(in the rows, 128 means zero)
The rows of Z fall into a few groups, which share some directions, and each row is roughly a mix of its group's hidden directions, except some rows that fit no group.
Z:
[[ 90 116 118 126  91 149 140 167  98 111]
 [150 135 153 104 159 166 126 114  98 160]
 [ 99 176 156 152 114 106 144 152 118 145]
 [155 133 114 104 107 167 140 105  82 130]
 [138 152 120 140 171 159 116 144 121 175]
 [ 89 120 147 129 126 129 122  79  87 114]
 [150 153  94 150 139 130 137 133 183 144]
 [185 162 156 126 124 131 118 142 119 102]
 [132 165 108 150 116 139 131  77 153 149]
 [120 149  87 149 151 117 132 158 156  91]
 [113 135  95 132 121 142 117 140 180 169]
 [124 166  87 161 132 123 139 168 128 109]
 [ 84  78 110 133 134 123 144 103 126 151]
 [ 87 100 114  97  97 120 114 116 104 155]
 [131  91 111 121 115 169 101 132 153  90]
 [171 144 120 130 166 129 115  91 147 156]
 [135 160  92 174 149 118 139 108 155 123]
 [178  76 132 121 128 145 121 102 127 121]
 [131 102 116 123  86  96 161 149 135  95]
 [115 140 117 129 137  69 157 104  98 129]
 [141 175  91 157 122 107 124 117  99 146]
 [141 117 134 127 136 192 106 147 159 122]
 [136 124 143 141 163  96 107 109 177 149]
 [133 135  93 158  92  81 127 137 117 108]
 [127 130  88 161 117  81 129 133 118  94]
 [ 89 151 130 117 119  92 139 127 100 171]
 [ 70  91 100 128 123 131 132 117 138 151]
 [141 167 163 134 115  96 142 134  98 160]
 [117 127 173 152 116  77 122 128 145 151]
 [102 136 163 141 162  97 128 163 152 113]
 [141 102 135 101 131 123 127 193 146 126]
 [134 118 158 102 147 182 131 123 157 149]
 [154 166 120 163 104 133 127  85 111 142]
 [158 171 119 115  99 150 134 107 134 166]
 [146 133 137 105 149 189 148 126 149 144]
 [153 158 112 163 140 105 139 144  88 102]
 [132 141 114 115 105 169 146 142  73 123]
 [126 178 146 122 113  96 132 140 108 169]
 [ 99 130 152 163  99  99 124 157 125 161]
 [172 173 151 121 115 133 109 152 124 105]
 [155 170  80 158 109 127 132 132 114 134]
 [158 136  88 151  81 122 145 143 148 117]
 [133 134 127  99 112 146 156 133  91  76]
 [132 179 115 126 130  87 140  92 108 122]
 [130 111 118 127 143 107 133 189 161 108]
 [ 87 115 166 160 101 118 149 130 103 132]
 [145 125  92 126 173 151 107 111 162 146]
 [116 112 115 139 105  64 144 127 122 102]
 [117 111 113 133 162 146 127 108 185 149]
 [ 99  82 146 106 171 146 122 114 117 131]
 [173 147  97  88 141 137 100 129 143 127]
 [113 107 119 132 165 151 124  97 174 151]
 [166 150 140 108  92 147  91 151 132 113]
 [123 109 106 129 129  83 172 124 132  90]
 [140  98 134 105 159 125 110  87 170 125]
 [144 132 156 112 109 172 119 125 156 171]
 [120  75 139 132 112 153 120 119 116  83]
 [119 101 134 112  96 164 121 117  95 167]
 [110 108 182  92 111 121 127 122 126 158]
 [174 155 111 160  99 119 128 149 155 137]
 [141 110 155 109 171 118 111  95 164 135]
 [133  99 142  90 102 133 177 146 137 113]
 [136  99 146 113 142 116 126 179  90 106]
 [ 91 101 107  93 102 120 112 114 110 160]
 [114 100 166 117  78 122 130 114 102 147]
 [ 77 124 124 151  96 139 126 146 157 157]
 [159 151 100 142 104 117 162 107 158 152]
 [162 134 117 127 162 121 141 180 100 118]
 [ 66 128  91 119 121 131 120 137 149 148]
 [146 113 105 155 134 140 129 120 191 111]
 [128 110 158 119 114 149 115 112 104 185]
 [117 102 124 102 164 155 128 124 173 156]
 [ 94 111 169 144 138  99 113 147 156 152]
 [132 151 137 127 106 148 125  72  94 149]
 [130 153 164 137  99 122 145 144  77 146]
 [135 129 151 182 157 119 170 123 140 132]
 [131 153 119 137  88 143 149 148  74 129]
 [ 98 123 140 121 154 137 129  87  76 118]
 [114 109 153 130 133 122 121 115  62 106]
 [171 164 126 133 178 125 125 109 139 139]
 [149 135 117 144 132 187  98 145 155 127]
 [153 158 116 154 114 159  96 123 149 163]
 [139 135 129 159 177 108 169 112 137 145]
 [143  85 110 129 149 158 122 115 146  84]
 [149 122 112 115 141 140 132 161 186 153]
 [ 81 112 145 126  97 127 114  82 145 124]
 [160 149 102 138 110 126 167 106 161 153]
 [151 132  83 165 101 110 135 131 158 109]
 [148 144  76 157 150 145 139 134 137  96]
 [163 190 138 133 134 119 126 152 142 138]
 [116 160 106 161 104 132 140 172  99 136]
 [150 143  83 166 114 146 108 150 136 104]
 [136 114 151 111 133 191 113 144 155 134]
 [146  97 130 127 142 114 125 193 144 116]
 [123 120 125 156 141 112 100 122 165 180]
 [149 142 107 156 181 122 142 139  96 113]
 [138 109 129 163 171 115 127 137  86 102]
 [178 180 131 110 133 115 118 140 130 146]
 [151 131 137  98  81 155 160 148 130 149]
 [150 136 153 158 135 153 140 185 125 120]
 [149  99 167 130 115 129 131 115  86  90]
 [128 115 119 117 124 111 131 185 176 117]]

Which four rows in each list fit none of the groups? Every other row fits one group, some only roughly. Give them in the order they come.
  * K_824: [103 113 172  82 150 142 145 131 110 139]
  * K_943: [150 143 121  82 129 152 166  97 119 147]
  * K_77: [137 151  88 132 153 127 161 137  89 100]
  * K_757: [ 93 111 188 129 129 105 124 149 132 142]
  * K_342: [125 109 126 128 103 166 102 146 153  81]
  * K_6: [145 149 137 145 123 133 122  99  63 131]
  * K_248: [ 85 119 143 141 124 109 135 175 138  94]
  * K_652: [146 174 122 153  81 116 131 107 111 125]
  * K_19: [118  98 151 111  94  77 147 112 139 135]
  * K_963: [122  96  96 120 133 125 114 177 155 100]
  * K_484: [113 199 131 143 129 133 130 140 110 144]
  * K_381: [122 123 152 129  99 108 123 130  70  97]
  * K_307: [125 107 148  77 150 128 118 101 167 131]
  * K_367: [119 129 149 103  69 141 117 106 132 158]
 -> K_943; K_963; K_484; K_307
  * K_554: [ 92 143 126 126 108 105 135 131 137 189]
  * K_243: [123 133 100 126  78 152 143 139  85 113]
  * K_812: [ 91 112 165 122 132  87  97 116 112 138]
  * K_476: [147 168 116 139 167 107 150 129 149 162]
  * K_366: [111 170 120 136 112 118 137  92  87 102]
  * K_664: [ 82 108 137 120 141 106 102  83 119 115]
  * K_568: [157 128 117 114 166 165 111 100 132 164]
  * K_193: [128 160 107 126 110 142 133 101 181 156]
  * K_389: [142 149 129 165 155 172 106 139 129  97]
  * K_666: [161  94 115  99 100 158  94 117 130 118]
  * K_44: [140 159 124 117 128 160 151 156  78 114]
  * K_906: [178 146 131 147 170 130 145 127 160 122]
  * K_202: [134 102 167  97 154 109 130 171 120 116]
  * K_985: [181 162 124 106 143 133 153 114 104 143]
  * K_872: [ 98 151 123 142 159  92 163 117 122 161]
 -> K_664; K_389; K_202; K_985
  * K_995: [ 95 120 191 124 116 107 137 141 110 131]
  * K_989: [ 93  76 148 125 163 130 119 118 111 112]
  * K_240: [155 155 116 137 170 106 152 118 145 166]
  * K_379: [180 143 129 143 143 147 161 136 147  96]
  * K_741: [159 146 119 133 168  97 151 111 138 166]
  * K_494: [ 99 127 167 112 123  92 107 113  96 155]
  * K_694: [141 160  82 148 164 151 121 146 136 144]
  * K_586: [100  77 137 143 111 130 107 121  96 100]
  * K_794: [164 153 145 135 150 129 119 106 112 180]
  * K_15: [129 156  88 154 167 142 115 152 149 147]
  * K_857: [178 142 140 163 142 102 145 147 134 101]
  * K_170: [104 108 154 126  99 107  87 154 100 114]
  * K_912: [119 102 145 133 123  99 124 170  97  88]
  * K_172: [122 169 134 158 136 159 114  82 138 141]
 -> K_379; K_586; K_857; K_172
  * K_491: [ 80 120  94 107 110 136 104 136 146 159]
  * K_288: [116 107 123 112 179 159 130  99 146 154]
  * K_753: [109 103 123 152 190 131 128 108 118 112]
  * K_672: [145  92 103 145 164 143 113 119 167 106]
  * K_450: [160 130  95 136 134 140 110  95 146 175]
  * K_724: [135 122 169 133  91 115 128 156 121  81]
  * K_761: [174 121 142 106 123 145 126 161 173 123]
  * K_40: [123 118 110 115 108  94 170 146 100  94]
  * K_452: [147 164 102 128 153 170 142 145  94 128]
  * K_405: [132 156  80 155 162 144 120 154 139 141]
  * K_538: [120 174 118 115  90 124 140 114 130 174]
  * K_283: [116  63 150 144 152 126 109 133 136 115]
 -> K_672; K_724; K_761; K_538
  * K_944: [ 87 149 138 165 158 108 164 130 121 139]
  * K_121: [106 139  86 150 149 137 121 174 150 112]
  * K_148: [130 108 135 127 136  86 144 173 168 114]
  * K_253: [ 85 112 135 142 143  77 104 139 148 121]
  * K_115: [137  79 146 138 174 150 115 116 109 142]
  * K_199: [111 127 123 164 183 111 104 136 120 153]
  * K_393: [108 106 134  80 142 147 128 140 172 149]
  * K_325: [138 147 127 127  70 103 126 160 156 128]
  * K_138: [102 116 156 140  92 108 167 122  93 121]
  * K_336: [159 140  91 140 139 170 156 137 154 112]
 -> K_148; K_253; K_199; K_138
  * K_435: [131 121 155 127 116 144 115  86  72 138]
  * K_592: [130  63 141 137 160 134 107 138 141 123]
  * K_626: [141 152 122 129 139  64 147 113 145 107]
  * K_306: [110 110 102  99 116  98 151 136 121  78]
  * K_322: [ 94  84 116 107 101 126 125 123 152  92]
  * K_955: [150 111 108 101 123 185 102 115 112 130]
  * K_774: [ 81 113 153 118  80 140 150 130 112 127]
  * K_211: [147 169  77 157 145 133 135 125 109 121]
  * K_404: [149 187 110 109  98 125 145 147 123 133]
  * K_369: [ 85 122 123 155 128 100 121 168 160 113]
 -> K_626; K_306; K_955; K_774
  * K_820: [ 76 105  90 111 110 138 118 124 145 150]
  * K_475: [137 164 126 177 112 100 118 120  91 127]
  * K_224: [138 163 106 121 107 151 136  94 162 161]
  * K_72: [162 148  95 172 112 119 119 158 134 107]
  * K_421: [120  97 112 141 152 119 131 139 154  70]
  * K_852: [142 137 179 144 134 136 109 146 130 177]
  * K_365: [133 117 143  98 176 124 127 114 158  88]
  * K_661: [ 84 103 110 100 104 149 101 136 125 100]
  * K_302: [119 106 176 104 121 156 114 119 160 155]
  * K_79: [115 126 163 118 118 127 119  81 100 169]
 -> K_475; K_72; K_852; K_79
  * K_480: [125 129 143 147 180 115 133 181 123 129]
  * K_945: [155 117 162 149 149 111 155 117  94  95]
  * K_120: [116 124 110 136 181 150 137  86 139 151]
  * K_38: [199 148 120 109 146 128 120 124 137 128]
  * K_434: [123  71 113 130 112 139 118 134 130  80]
  * K_74: [149 112 107 132 134 137 103  86 153 173]
  * K_677: [105 127 143 127  89 105 154 147 113  81]
  * K_233: [126 125 115 120  94 161 127 118  73 101]
  * K_57: [139 104 182  89 105 117 124 119 126 147]
  * K_707: [111  63 151 126 157 135 111 134 135 126]
  * K_898: [149 128  84 138 135 128 170 119 161 100]
  * K_512: [136 152 172 144 141 131 123 137 104 179]
 -> K_480; K_434; K_233; K_57
  * K_658: [ 98 157 129 159 160 104 169 132 128 145]
  * K_751: [121 103 132 116 128 134 118 193 145  99]
  * K_616: [121 135 184 106 167 153 130 109 121 132]
  * K_92: [134 164 117 130 129 143 156 161  86  97]
  * K_118: [172 124 115 126 158 157 124 126 147  82]
  * K_861: [100 112 132 167  87  88 129 142 118 115]
  * K_487: [ 93  94 148 107  95 141 123 151 149  99]
  * K_840: [114 101 144 136 126  98 121 160  93  85]
  * K_210: [ 89 111 138 135  92 158 108 152 144  99]
  * K_383: [134 140 144 133  62 105 119 143 108 111]
 -> K_751; K_616; K_861; K_487
  * K_8: [130 121  99 162 182 116 136 146 153 115]
  * K_973: [164 172 130 148 164 130 138 144 152 107]
  * K_357: [114  93 136 123 188 145 126 112 102 128]
  * K_68: [103 124 166  97 145 145 107 130  84 144]
  * K_651: [105 101 137 114  79 149  99 141 118 100]
  * K_159: [124 120 133 115 155 193 143 129 143 152]
  * K_858: [159 118  81 115 133 140 119  87 155 117]
  * K_461: [107 127 140  99 101 101 161 136  98  91]
  * K_640: [ 85 129 137 154 110  97 131 176 137 121]
  * K_362: [160 146 113 135 168 155 136  99 118 165]
  * K_525: [167 136 118 143  92  96 100 158 118 112]
  * K_291: [136 126  89 125 110 106 139 119 151  72]
  * K_805: [104 118 142 150  77  86 134 139 137 111]
  * K_58: [107  89 163 114 138  95  91 136 146 127]
 -> K_159; K_461; K_525; K_58
